In the rows, zero is written as 128.
Turns, then the turns between two rows, first turn first; the first pair answered
Z_311 (before -> after):
91,133,121,103,164,139,131,123,131,140,153,96,116,102,121,144,110,121,126,127,140,111,117,126,123 -> 95,132,112,96,136,144,124,125,147,120,109,114,146,118,141,139,109,126,124,145,116,97,101,123,139
128,145,116,133,155,131,152,120,108,143,147,128,140,134,87,126,126,131,151,119,140,94,155,120,113 -> 116,153,121,123,141,129,140,112,125,137,114,129,151,134,90,123,113,137,132,136,136,85,155,119,145
118,123,120,142,110,135,116,132,143,109,111,133,150,144,155,134,135,138,134,143,102,121,111,134,130 -> 127,120,113,148,140,134,129,136,111,125,156,114,133,136,140,138,144,130,144,113,126,139,127,135,103
131,119,144,153,161,150,117,141,120,126,143,140,105,127,128,123,155,133,127,112,149,139,121,131,114 -> 107,126,152,137,154,133,95,121,135,123,112,130,103,120,122,114,122,141,106,115,162,124,124,126,151
Z_307 (before -> after):
109,130,122,107,162,145,153,135,113,126,167,100,119,107,143,149,130,114,144,112,124,118,110,137,96 -> 100,125,147,109,130,120,124,134,136,86,127,118,125,125,166,119,112,125,121,132,120,121,90,146,161
128,127,140,113,126,119,113,122,134,117,120,137,128,122,131,110,117,146,123,122,102,133,129,119,160 -> 149,121,134,136,129,126,125,134,121,136,146,143,120,123,121,116,138,140,137,110,113,152,142,117,133
134,153,118,116,129,125,100,117,131,129,122,154,137,144,122,139,109,135,116,156,120,146,153,135,127 -> 145,148,114,127,133,130,108,119,121,138,129,153,132,145,116,141,120,130,119,150,124,153,155,132,114
136,136,128,115,121,120,134,114,136,136,129,128,116,109,117,126,117,121,123,135,137,127,144,129,148 -> 141,137,124,126,118,119,130,124,134,137,127,135,110,119,121,123,126,126,121,130,137,137,143,127,144
Z_100 (before -> after):
142,156,121,121,144,127,149,117,127,148,139,137,132,146,116,135,148,139,150,113,132,144,142,137,108 -> 142,157,123,129,146,129,145,127,123,145,145,136,126,149,121,127,151,143,155,108,134,149,136,138,109
129,132,129,119,153,130,147,111,118,134,146,107,122,128,115,143,119,111,137,107,145,135,143,142,120 -> 122,122,136,137,157,128,134,119,109,125,157,116,111,133,129,139,126,122,137,105,149,147,126,146,120
113,134,142,155,125,112,104,154,132,129,140,131,115,133,155,120,144,129,121,132,143,156,110,135,126 -> 111,141,136,151,116,118,94,150,148,138,113,143,127,126,150,120,133,133,111,142,138,149,118,122,131
122,130,128,137,116,131,127,129,148,143,93,136,140,133,128,112,148,115,115,116,120,126,125,102,143 -> 131,135,119,128,117,124,137,113,147,156,96,133,140,128,116,119,143,107,114,108,117,117,135,100,136

Each pair is 2 to 4 turns apart.
178,150,139,94,131,112,143,104,138,149,101,135,143,111,92,149,91,116,123,139,130,125,163,128,137 -> 164,150,151,88,139,96,128,95,130,137,121,122,121,107,97,140,73,118,115,137,147,132,156,143,156	Z_311 then Z_311 then Z_100 then Z_311
91,141,107,79,124,114,157,109,150,112,116,111,140,112,108,152,91,120,112,142,116,79,134,129,144 -> 94,117,112,119,155,118,153,148,109,101,188,104,98,119,138,147,118,120,135,109,142,120,111,155,114	Z_311 then Z_100 then Z_311 then Z_100
155,121,166,91,121,83,145,62,147,124,125,110,133,128,107,119,85,121,111,137,145,99,160,155,175 -> 191,107,151,128,137,113,192,108,114,131,188,133,139,134,121,135,153,103,161,113,127,125,149,155,96	Z_311 then Z_311
150,128,135,149,135,135,126,127,135,121,116,156,136,147,128,116,139,130,126,144,116,143,139,121,131 -> 131,125,130,123,144,137,134,121,138,101,128,142,144,138,132,123,126,119,134,149,98,122,124,128,127	Z_307 then Z_307 then Z_311 then Z_307
159,112,136,112,120,108,173,122,132,120,180,137,145,145,156,129,152,109,154,111,108,118,121,154,99 -> 139,114,140,88,132,95,170,102,129,113,184,115,132,139,149,130,126,109,142,112,126,112,118,160,119	Z_307 then Z_311
188,122,159,134,76,92,151,83,151,123,102,160,155,150,114,95,122,120,127,150,129,124,167,135,166 -> 201,106,158,165,88,108,171,118,119,126,154,166,144,153,132,99,158,113,150,127,124,148,151,146,122	Z_311 then Z_100
166,146,159,164,122,98,115,129,117,167,103,134,93,126,72,94,157,162,105,101,144,153,172,137,151 -> 142,146,131,113,171,137,171,117,106,147,169,84,117,104,74,151,161,131,152,92,106,106,140,148,84	Z_311 then Z_311 then Z_307 then Z_100
116,150,128,132,119,136,104,143,140,159,87,131,114,115,115,132,115,141,115,143,133,131,152,113,138 -> 130,145,123,140,116,149,113,153,138,158,97,147,120,122,124,137,131,143,123,144,126,141,157,105,125	Z_307 then Z_311
147,129,128,129,99,102,122,135,147,172,99,136,140,117,111,129,136,133,129,127,115,138,147,122,131 -> 137,127,126,112,91,104,128,131,156,149,92,135,156,118,128,130,130,129,129,142,98,119,127,123,138	Z_311 then Z_307 then Z_311 then Z_307
168,136,117,142,90,138,133,135,135,141,92,157,170,139,117,126,142,110,133,137,101,128,149,105,110 -> 165,136,117,136,125,141,152,130,109,153,146,129,150,128,112,147,150,100,155,114,118,132,155,119,76	Z_307 then Z_307 then Z_311
148,110,111,118,154,147,146,119,114,137,151,114,121,112,112,147,148,107,146,115,123,113,136,122,72 -> 113,103,121,103,166,141,127,119,117,97,158,92,109,111,143,139,125,118,139,123,122,100,102,141,112	Z_100 then Z_307 then Z_311 then Z_311
175,138,137,133,124,138,147,72,118,166,133,113,142,106,104,137,135,102,141,133,107,102,180,127,115 -> 184,123,135,146,101,145,148,104,121,135,131,133,167,127,132,127,159,104,154,138,79,103,147,135,110	Z_307 then Z_311
151,118,109,145,129,138,142,157,120,146,150,135,118,130,154,133,140,127,155,115,123,141,128,118,112 -> 133,114,121,156,117,133,118,167,125,132,131,139,114,132,170,120,129,138,147,129,123,148,108,118,140	Z_307 then Z_307 then Z_311 then Z_100
135,110,170,142,108,126,128,108,120,86,139,143,123,122,151,78,147,136,144,113,81,129,111,161,147 -> 124,111,159,128,146,134,142,92,104,108,176,115,105,105,128,102,141,130,155,98,95,121,128,157,120	Z_311 then Z_307
